One turn moves every row onto another: examples first, then more rows asked
J_139: [ 1.75 -3.45  3.26 -2.69  1.86 -0.97  0.67 -3.96 -2.78 -0.97  0.14 -1.98]
J_860: [-0.43 -2.26  2.40 -1.18 -0.91 -1.58  1.38 -4.66 -1.34 -2.30  0.93 -2.10]
J_297: [ 0.40 -1.04  1.59 -1.87 -0.28 -1.24  2.18 -5.07 -2.29 -1.92  1.11 -2.73]
J_743: [-0.20 -0.77  2.30 -0.95  2.44 -0.98 -0.60 -4.73 -1.85 -1.77 -0.19  0.14]
J_223: [ 0.76 -1.88  2.70 -1.95 -0.30 -2.01  1.71 -5.96 -1.70 -1.66  1.12 -1.58]
J_238: [ 0.58  1.33 -1.40  0.92  1.81 -3.09 -3.37 -3.03 -0.31  1.77  1.46 -1.46]
J_58: [-0.59 -0.92  2.79 -0.97  2.37 -0.88 -0.39 -3.96 -1.37 -2.24  0.19 -0.05]
J_580: [ 1.74 -0.45 -1.46 -1.40 -1.27 -2.74 -1.30 -3.29  1.60  2.59  2.02 -4.59]
J_823: [ 2.45 -3.10 -0.74 -0.61  1.36 -3.41 -1.95 -0.91 -0.46  4.33  1.36 -0.88]
J_432: [ 1.92 -2.26  2.60 -2.64  2.22 -1.26  1.04 -3.58 -4.01 -1.20  0.60 -1.70]
J_18: [ 1.79 -2.48  3.32 -2.62  2.33 -1.56  1.07 -4.64 -2.58 -1.03  0.85 -0.87]
J_307: [ 1.11 -1.12 -0.06 -1.73 -0.51 -3.27 -1.23 -3.22  1.48  3.71  2.30 -4.79]
J_971: [-0.07  0.07  1.93 -1.20  2.37 -1.05 -0.14 -4.69 -2.83 -2.14  0.54 -0.69]
J_564: [ 3.39 -3.08 -0.24 -1.03  2.25 -2.24 -1.54 -1.16 -1.73  4.27  1.46 -2.39]
J_19: [ 3.66 -2.06 -1.14 -1.48  1.45 -2.35 -1.01 -0.54 -0.68  3.96  0.83 -2.06]
J_166: [-0.02 -0.07 -1.51  0.11  1.18 -3.60 -3.68 -2.91  0.02  3.18  2.03 -1.68]
J_589: [-0.05 -1.94  2.14 -1.26 -0.91 -1.20  1.34 -5.59 -1.36 -1.93  0.42 -2.08]
J_306: [ 3.87 -2.23 -0.27 -1.10  2.28 -2.94 -1.44 -0.59 -2.00  3.42  1.26 -2.80]
J_736: [ 2.22 -2.12 -0.25 -0.81  2.04 -2.94 -0.72 -0.66 -0.18  4.93  0.56 -1.15]
J_160: [ 0.33 -0.29 -0.63  0.77 -0.32 -3.85 -3.76 -2.95 -0.74  3.17  1.47 -1.12]
J_778: [ 1.48  0.43 -1.44  0.35  0.59 -3.14 -4.24 -2.48 -0.64  2.29  0.98 -0.96]
J_395: [ 1.05 -1.44 -1.92 -0.92 -0.55 -3.36 -0.48 -2.83  1.03  3.78  2.35 -4.17]
J_747: [ 1.74 -1.09 -1.64 -0.51 -1.56 -3.13  0.32 -3.26  0.57  2.32  2.14 -4.71]
J_716: [ 1.40 -3.32  3.66 -2.58  1.85 -1.29  0.54 -3.12 -2.47 -1.35  0.70 -2.04]
J_116: [ 0.21  0.40 -1.06  1.03  1.63 -2.33 -4.08 -3.43  0.04  2.79  1.69 -1.08]
J_914: [ 2.41 -2.50 -1.21 -0.97  1.77 -3.45 -1.78 -0.87 -1.27  4.41  1.49 -2.16]
J_718: [-0.23 -0.72  2.39 -1.25  2.63 -0.90  0.91 -5.30 -1.04 -2.02  0.70 -0.55]
J_877: [ 1.19 -1.52 -1.47 -0.43 -1.51 -2.38  0.02 -3.48  1.10  3.23  2.42 -4.39]
J_783: [ 0.22 -0.89  2.59 -1.46  1.82 -1.67  0.37 -5.71 -1.98 -1.78  0.72  0.39]
J_404: [ 0.58 -2.45  2.07 -0.74 -0.37 -1.54  2.17 -4.93 -2.25 -1.77  1.06 -1.29]
J_439: [ 1.27 -2.07 -1.06 -1.35 -0.27 -3.11 -0.77 -2.80  2.36  3.69  2.09 -3.55]
J_935: [ 1.50 -3.06  3.48 -2.24  2.02 -1.63  0.04 -4.65 -3.11 -1.68  1.28 -1.74]
J_93: [ 0.56 -0.79 -0.97  0.00  0.36 -3.76 -4.47 -3.33  0.72  2.81  2.08 -1.58]

J_778 turns into J_19
J_18 turns into J_223
Now find these:
J_432 turns into J_297
J_439 turns into J_93
J_395 turns into J_166
J_743 turns into J_139
J_58 turns into J_716
J_736 turns into J_307
J_238 turns into J_306
J_718 turns into J_935
J_116 turns into J_564

One turn moves every row onto another: examples first, then more rows asked
J_660: [ 0.52 -1.53 -0.30 -2.45  1.77 -1.12 -2.68 -1.50  1.20  0.82  0.37  5.18
 -0.86 -0.43 -3.34 -1.94  1.80 -1.26  1.74  2.16 -1.75  0.34  0.10  0.64]
J_820: [-0.47 -1.84 -0.13  1.32 -3.09 -2.09 -1.29  0.95 -2.46 -0.01 -1.46  0.89
  0.75  2.39 -0.78 -0.41  2.45 -0.88  1.39  5.24 -1.56  2.70  1.68 -1.42]
J_737: [-0.17 -1.43 -0.18  1.79  0.77 -0.69 -0.06 -0.25  2.82  0.46 -3.02  2.26
 -0.41 -0.76 -1.90 -2.76 -1.34  0.60 -0.46  2.26  5.19 -0.23 -1.24  2.19]
J_123: [ 0.85 -1.69  1.42  0.96  0.94 -0.41  0.33  0.38 -1.03 -0.72 -1.11  2.46
  2.08  0.53  2.06 -3.03  2.06  0.09 -1.24  5.01  3.15 -0.97  2.57  0.03]
J_208: [-0.69 -3.87 -0.66  0.80 -4.31 -1.19 -0.29 -1.19  2.98  1.53 -0.80 -0.66
  0.36 -0.33 -0.45 -3.74  0.11 -1.20 -1.09  1.26  0.91  0.68 -1.07  1.28]
J_601: [ 0.24 -1.22 -0.43  1.54 -3.70 -0.87 -1.42 -0.53  4.67  1.33 -0.08 -0.11
  0.01  0.05 -0.94 -1.29  0.08 -1.66  0.30  2.15  0.62  1.07 -0.64  1.24]
J_30: [-1.26 -2.48  0.91  1.42 -3.53 -1.33 -0.66  0.40 -3.99 -0.43 -2.23  0.70
  1.03  1.72  0.48 -1.61  0.79 -0.06 -1.09  3.64 -2.49  1.68  1.31 -0.56]
J_485: [-0.31 -1.99 -0.73  1.43 -4.42 -0.96 -0.83 -0.85  3.20  1.25 -0.37 -0.65
 -0.60 -0.66 -1.34 -2.43 -0.76 -1.83  0.18  0.33  1.31  1.26 -0.47  1.60]
J_832: [-1.43 -2.02 -0.26  3.50 -3.46 -0.66 -0.96 -0.92 -4.63  0.21 -2.46  1.17
 -0.67  0.72 -1.37 -0.98 -0.30 -0.35 -0.86  3.51 -0.90  2.22  0.44 -0.06]
J_448: [ 0.63 -4.01 -0.98  0.23  0.46 -2.33 -0.74  2.15 -4.01  0.39  1.14  3.35
  0.62  0.57 -1.00 -1.07  3.89  2.75  2.81  2.17  1.26 -1.01 -0.54  2.08]
J_213: [ 1.48 -3.23  0.07 -1.38 -1.41 -0.81 -1.97 -0.54 -2.38  1.75 -4.04  2.31
 -0.36 -0.04  0.13  0.60  3.13  0.97 -0.13  4.14 -3.14 -0.73 -1.29  2.23]
J_419: [-0.01 -2.95  0.37  2.08  0.11 -0.40  0.92 -1.13 -3.28 -0.18 -1.62  2.01
  0.58 -1.12  0.40 -4.53  0.65 -0.39 -1.35  2.88  4.95 -0.23  2.04  0.30]
J_329: [ 0.42 -2.38 -0.40  2.40  0.76 -1.32 -1.03  1.31 -4.33  0.13  0.85  4.22
 -0.63 -0.40 -1.36  0.39  1.74  3.07  1.23  1.64  1.33 -1.55 -1.36  3.31]
J_781: [-0.04 -2.90  0.30 -3.52  1.56 -1.01 -1.70 -1.63  0.47  0.63 -0.03  4.92
  0.12 -0.26 -1.92 -3.48  1.78 -0.61 -0.15  1.60 -2.75 -0.68  0.06  0.84]
J_891: [ 2.00  0.69  1.06  1.40  0.62 -0.60 -0.61  1.25 -0.41 -1.06 -0.21  2.16
  0.72  0.02  0.32 -1.10  1.74 -1.00  2.06  4.12  4.05  0.08  3.55 -0.27]
J_342: [ 0.48 -3.20 -1.50  1.98  1.14 -1.81 -1.06  1.20 -3.63  0.85  1.17  4.29
 -0.39  0.14 -1.90  0.02  3.57  2.67  2.50  3.20  1.86 -0.78 -1.59  2.51]
J_127: [ 1.76 -2.92 -1.21 -0.70 -2.24 -1.18 -2.74 -0.93 -3.89  2.17 -3.73  1.43
 -2.09 -1.53 -2.90  0.48  2.17 -0.36  2.90  1.72 -0.74  1.07 -0.68  2.17]
J_481: [ 0.98 -0.66 -0.25  2.26 -0.16 -0.56 -0.26 -0.24 -2.78 -0.45 -0.80  1.52
 -0.46 -1.41 -1.45 -2.65  0.25 -1.50  2.08  1.94  5.83  0.95  2.96  0.11]
J_499: [ 2.46 -1.43 -0.05 -1.40 -1.67 -1.10 -3.02  0.40 -2.19  1.48 -3.24  1.84
 -1.14 -0.45 -1.19  2.02  2.77  0.25  2.69  3.10 -2.45  0.28 -0.27  1.99]
J_912: [ 0.57 -2.05  0.94 -1.93  0.05 -2.11 -0.22  1.96  3.03 -0.41 -2.27  0.74
  1.55  0.50 -0.54 -3.97  0.27  0.39  1.45  1.27  3.95 -0.08  0.74  0.95]
J_899: [-0.75 -1.23 -0.97  3.34 -3.04 -1.38 -1.67 -0.41 -3.38  0.79 -1.95  1.21
 -0.80  1.25 -2.48  0.15  1.07 -1.44  1.53  4.82 -0.05  3.59  0.75 -0.75]
J_324: [ 0.55 -3.23  0.09  0.55  0.12 -1.62 -0.81  2.07 -4.77 -0.37  1.01  3.33
  0.19 -0.09 -0.50 -0.78  2.09  3.08  1.82  0.58  0.77 -1.57 -0.44  2.87]
J_431: [-0.07 -1.58 -0.71 -1.19  1.55 -0.61 -2.52 -2.40 -0.21  1.03  0.10  4.98
 -1.91 -1.56 -4.39 -2.26  0.33 -1.32  1.34  0.50 -1.01  0.42 -0.24  1.28]
J_220: [ 0.92 -4.69 -1.16 -0.61 -1.88 -0.92 -1.64 -1.73 -4.43  2.55 -4.52  2.02
 -1.29 -1.22 -1.49 -0.76  2.36  0.52  0.05  2.75 -1.50  0.03 -1.57  2.32]
J_618: [-0.78 -2.98 -0.06 -2.30  1.22 -0.45 -1.62 -2.62 -1.01  0.86 -0.56  4.79
 -1.03 -1.35 -2.98 -3.86  0.05 -0.61 -0.53 -0.03 -1.62 -0.28 -0.45  1.63]
J_310: [-0.25 -2.97 -0.46  1.05 -3.48 -1.16 -0.62 -0.43  4.54  1.17 -0.32 -0.14
  0.76  0.68 -0.26 -2.54  1.11 -1.19 -1.16  2.93  0.31  0.53 -1.06  0.90]
J_740: [-0.17 -1.32  1.60 -0.26  0.19 -0.79  0.17  0.95  2.43 -0.67 -2.80  1.48
  0.65 -0.51  0.11 -3.42 -1.76  1.25 -0.89  0.53  3.64 -1.18 -0.24  2.30]
J_554: [ 0.43 -2.12 -0.99 -0.14  0.73 -1.97 -0.39  0.61  3.50  0.82 -2.37  1.60
  0.40 -0.05 -2.36 -3.48  0.99 -0.16  1.96  2.82  5.63  0.82 -0.25  0.77]

J_208 turns into J_310
J_419 turns into J_123
Now find these:
J_912 turns into J_554
J_220 turns into J_213
J_832 turns into J_30
J_342 turns into J_329
J_660 turns into J_431

